(in the rows, 128 means zero)
Which row each row swaps with, under one turn or mirror:
The rows were stretched afterwards, more along some directions than others.
buve: [151 135 129 165 105 120 166 131 121  83 113 181 122 124 120 129 146 137
 165 140 124 131 170 122 138 130 107 117 122 172 138]
Laleb: [181 151 139 101 155 108 142 128 114  95 130 125 123 119  99 131 150 130
 156 157 135 129 155 119 123 143 140 120 106 143 115]
setaz: [117 120 139 149 111 112 134 135  94  96 132 110 134 119 144 121 144 123
 150 135 111 132 175 123 130 129 124 112 179 138 121]
lafo: [112 128 140 153 113 110 139 131 103 108 117 111 129 115 144 123 148 127
 150 131 106 127 159 105 122 133 133 122 161 136 139]
tiret: [143 120 163 157  99 136 132 131 137 110 136 155 124 125 129 132 117 101
 152 165 133 123 151 134 143 140 105 130 109 124 112]
posu: [151 105 157 150 116 133 134 121 126 111 118 139 129 131 137 125 132 117
 148 167 128 117 146 136 147 142 117 131 124 132 125]
lami: [152 131 151 124 143 110 133 140 108 119 114 124  98 139 134 134 157 125
 145 151 142 150 143 148 162 120 119 107 142 112 110]
ker: [124 162 125 138 126  95 147 128 126 118 101 132  81 106 125 106 148 142
 154 113 151 113 149 124 143 145 121 108 163 132 119]
nevu: [154 147 146 146 104 115  95 130 140 104 135 124 139 141 115 128 154 128
 154 156 157 126 158 134 152 125 102 125 136 117 118]
pigi: [146 131 141 104 133 101 120 136 119 134 115 110 105 135 120 129 149 115
 149 145 151 139 144 134 156 111 113 127 140 109 108]
gik: [120 164 131 121 116 122 152 129 126 133 106 128 102 123 158 105 112 126
 138 150 122 113 145 145 124 140 139 159 131 130  77]
pizo: [149 167 131 146 120 104 129 121 114 114  85 150 106 156 140 123 162 137
 163 147 162 147 162 141 156 147 111 104 152 119 129]
Dugop: [155 113 148 114 130 111 125 142 117 118  99 130 112 119 138 138 159 131
 144 139 135 166 137 131 154 110 124 117 137 107 118]
kog: [144 144 133 136 110 111 151 131 139 111 121 129  95  91 135 121 144 144
 140  94 149 117 148 121 143 127 119 101 157 136 124]
rano: [114 119 131 142 111 110 135 148 126  99 120 164 112 123 131 114 131 135
 158 148 110 128 166 130 134 134 110 103 175 136 107]
buku: [116 126 129 158 103 110 134 124  97 105 117 117 128 127 145 101 150 115
 158 134 121 120 164 124 121 124 132 131 167 132 134]
Lapi: [152 125 165 160 112 139 131 124 126 112 123 134 135 121 136 124 127 117
 151 162 126 118 149 138 144 153 111 119 111 134 119]
fori: [191 151 140 109 146 109 164 118 113 106 124 137 119 111 102 131 147 133
 165 153 133 126 152 114 123 152 146 120 115 141 124]
gibi: [153 134 139 115 147 102 121 137 109 123 122 108 107 124 122 131 160 139
 136 124 130 157 140 128 162 115 122 111 155 100 125]
zitil: [132  99 120 163  92 129 156 136 115  77 128 174 124  98 130 117 138 141
 178 126 122 133 142 108 138 128 140 110 136 142 151]
Rogi: [163 153 148 112 153 111 159 126 113 104 139 119 127 120  97 127 140 132
 157 154 131 131 146 118 131 159 149 129 108 116 116]
durul: [163 140 150 104 150 110 129 136 119 117 117 131 102 124 120 119 149 129
 134 137 137 143 154 141 160 136 122 120 131 116 114]
belof: [165 110 147 127 105 123 131 127 130  95 121 119 147  91 116 135 149 110
 153 135 136 153 147 125 125 114 135 115 122 143 118]
tus: [125 152 125 123 106 106 136 124 128 123 103 117  81 114 143 118 137 142
 148 119 155 120 142 135 150 127 114  96 170 122 111]
fotu: [125 132 149 154 124 108 141 127 111  96 127 107 146 116 136 116 155 118
 140 128 114 133 151 116 124 128 131 126 156 123 135]
nobul: [125 115 122 141  93 124 150 126 118  93 130 150 124 111 129 118 133 140
 163 122 129 117 135 123 132 119 151 128 137 134 148]
tuk: [150 169 125 120 106 110 127 123 129 141 147 132 105 116 123 128 129 115
 143 149 140 105 138 148 134 138 126 148 104 111  86]
Guto: [143 145 124 144 111 136 112 130 140 116 155 184 128 141 105 123 127 144
 177 140 153 130 168 131 152 138 120  94 129 133 107]
bobor: [124 113 135 135  85 129 149 134 133 103 130 180 118 106 144 126 127 145
 155 124 137 118 136 133 131 123 143 119 125 141 152]
sos: [146 128 152 139  98 143 138 129 136 100 116 143 142 100 127 123 145 121
 154 150 136 140 156 132 134 121 131 104 108 131 123]
Por: [159 162 133 133 120 112 119 109 128 113 105 155 114 153 130 117 157 130
 157 134 162 144 151 146 145 137 117 117 131  98 120]
bek: [144 144 126 133 103 140 115 137 142 114 153 182 129 128 107 129 120 149
 167 119 147 133 175 141 148 135 119  89 136 147 115]
reri: [147 102 137 141  95 125 153 134 131  77 123 194 126  99 140 124 148 138
 167 117 124 128 138 111 134 128 152 112 129 150 163]
tanu: [133 148 116 125 112 112 131 127 123 118 114 120  97 101 118 108 142 136
 147 122 148 127 145 134 140 114 121  97 174 134 115]
Kiram: [142 123 127 160 105 125 180 139 125  82 113 186 119 135 118 127 136 135
 169 151 127 137 161 132 135 129 120 122 136 160 124]
pomol: [143 147 132 141 116 132 118 137 135 102 144 185 121 142 116 123 140 154
 174 136 156 144 177 137 158 148 123  84 151 137 119]
feze: [106 131 133 164 101 112 125 135 118 115 122 128 127 115 160 113 145 128
 129 120 103 124 168 113 124 126 120 125 165 135 142]
togi: [147 159 140 131 119 104 129 126 135 139 149 129 106 114 115 137 134 122
 151 147 143 119 135 125 143 150 123 142 100 112  88]
Mubi: [130 176 133 125 119 128 125 134 125 136 123 151 107 149 152 121 121 127
 137 149 143 109 153 151 133 148 126 166 107 125  84]
Ruz: [149 133 150 134 102 124  85 136 138 103 134 127 145 143 126 124 152 129
 156 150 166 146 146 135 164 122 111 113 128 117 115]
Pufo: [126 127 130 145 105 131 171 133 123  87 117 182 120 130 121 111 125 124
 174 152 138 130 165 141 137 131 123 128 123 159 104]
vor: [157 127 159 147 116 135 137 122 127 110 130 140 136 115 117 120 122 108
 161 170 129 130 154 133 138 152 110 121 105 132 109]
risu: [153 130 161 142 112 129 133 114 133 118 126 142 127 123 126 130 125 112
 146 158 138 116 156 132 135 161 103 140  94 119 106]
bog: [119 124 137 165 112 120 144 129 109 105 145  96 137 110 147 125 147 127
 128 128 110 114 162 127 131 135 125 135 161 134 135]
rig: [116 146 129 106 105 132 148 136 126 117  99 154 112 129 162 109 119 132
 147 145 128 132 144 149 133 129 152 145 135 131  97]
fas: [144 141 143 140 100 114  99 128 149  92 132 145 135 131 129 124 153 141
 153 138 141 120 159 127 154 123 105 112 136 134 130]
Nore: [151 130 137 132 127 130 129 134 140 110 135 178 136 141 113 130 123 142
 170 149 154 148 170 134 144 141 127  99 129 147 114]
mib: [120 169 135 101 110 123 132 141 123 132 122 130 112 141 152 112 105 130
 139 152 144 119 152 165 129 137 134 151 130 123  83]
zom: [126 158 128 127 113 135 143 141 117 127 120 131 113 140 141 114 116 116
 152 173 135 117 156 139 133 130 139 149 135 150  78]
pigu: [134 117 128 145 121 116 146 134 117  98 130 162 120 108 121 104 124 138
 150 150 104 136 157 136 130 137 122 117 157 138 110]
Gor: [151 139 136 133 115 136 121 129 136 100 154 191 126 125 110 127 130 147
 166 125 147 132 175 124 155 151 125  94 134 150 111]
tofib: [167 111 164 131 104 132 139 127 131  93 119 146 145 100 131 140 153 113
 152 147 141 151 161 135 124 122 136 112 111 141 135]
bugem: [136 146 129 136 115 106 154 131 139 111 104 140  88  92 135  95 141 151
 146 107 140 126 147 131 142 133 129  96 172 129 118]
faf: [150 132 148 137 106 107 103 131 146 104 122 132 144 140 129 130 154 132
 149 150 153 142 147 139 157 125 108 119 138 120 119]
veg: [151 150 123 130 110 106 129 119 129 143 155 132 109 119 108 144 137 115
 142 154 126 101 146 129 130 137 116 146 110 113 100]
favon: [168 121 138 132 108 124 141 121 135 106 115 146 142 106 115 144 151 117
 143 150 141 144 157 137 116 127 130 135  99 127 131]
vaze: [182 140 135 109 158 113 158 129 102 103 132 122 124 123 100 131 154 136
 161 156 129 140 146 130 127 141 148 117 117 121 127]
bon: [155 121 138 125 107 128 120 121 139  89 122 136 155 106 117 127 154 113
 161 136 147 152 156 128 134 125 132 105 120 122 116]
feno: [143 168 126 129 105  98 125 118 116 123 146 141  96 126 121 130 141 113
 149 139 140  96 151 131 140 137 118 156 100 119 117]
Dat: [125 144 119 152 107 101 151 128 135 122 116 128  86  96 128 107 136 152
 148 117 138 128 141 124 141 123 124 113 167 130 127]
Bonu: [166 124 146  90 154 122 142 121 107  86 118 138 121 113 111 131 150 135
 164 150 124 145 143 120 131 138 154 116 126 127 120]
bot: [145 150 127 116  91 107 121 117 124 141 123 151 104 119 130 123 126 112
 143 135 141 121 148 131 133 138 127 154  99 114  93]
goper: [117 149 135 160 115 108 119 137 103 108 131 104 133 126 132 111 155 122
 143 128 123 122 166 117 131 147 127 127 164 126 133]
lodad: [121 111 135 145  84 134 132 140 130  98 129 175 130  99 148 118 141 152
 179 118 131 140 142 120 147 118 137 100 134 149 155]
fanu: [133 149 136 139 126 103 151 123 126 104  91 145  79  92 146 114 154 150
 148 107 135 126 154 116 145 125 119  97 170 137 147]
zute: [158 139 126 124  97 143 123 135 144 117 141 186 132 131 109 136 118 128
 159 129 153 136 177 141 136 126 117 113 128 156  98]
Balot: [124 134 129 167 107 121 140 136 116 103 121 115 128 117 145 118 157 130
 150 128 111 129 169 118 135 128 121 115 183 135 144]
Nedov: [139 134 161 153 112 122 141 126 129 117 117 151 125 126 135 121 126 112
 147 162 137 119 153 140 138 161  99 128 109 120 105]
muzi: [123 150 134 129 108 100 136 127 132 122 105 124  86  89 133 117 141 143
 150 111 138 122 146 112 147 126 124  98 168 134 124]
Sal: [127 141 117 157 116 102 150 135 134 127 103 134  98 101 137 115 146 147
 142 115 131 116 149 118 145 127 109  98 177 137 123]
tef: [118 138 132 165 118 115 132 129 101 111 131 110 138 126 146 122 157 130
 135 126 116 133 153 135 130 134 122 133 162 114 138]
desos: [161 168 123 132 116 113 117 114 121 123  98 154 108 148 127 111 162 140
 157 141 162 147 153 151 144 134 115 109 150 116 131]
zil: [127 125 126 149 113 111 145 128 117 108 117 176 114 121 126  96 136 129
 153 153 109 116 167 140 120 131 116 122 162 135 109]
dum: [137 129 121 159 111 118 175 134 125  93 113 183 120 134 116 114 138 131
 170 146 131 128 161 129 138 135 117 118 136 173 122]

nevu pairs with dum
Lapi pairs with bek
Balot pairs with Sal
reri pairs with favon
risu pairs with Gor
sos pairs with lodad
zute pairs with posu
feno pairs with Laleb
Ruz pairs with Pufo
buve pairs with fas

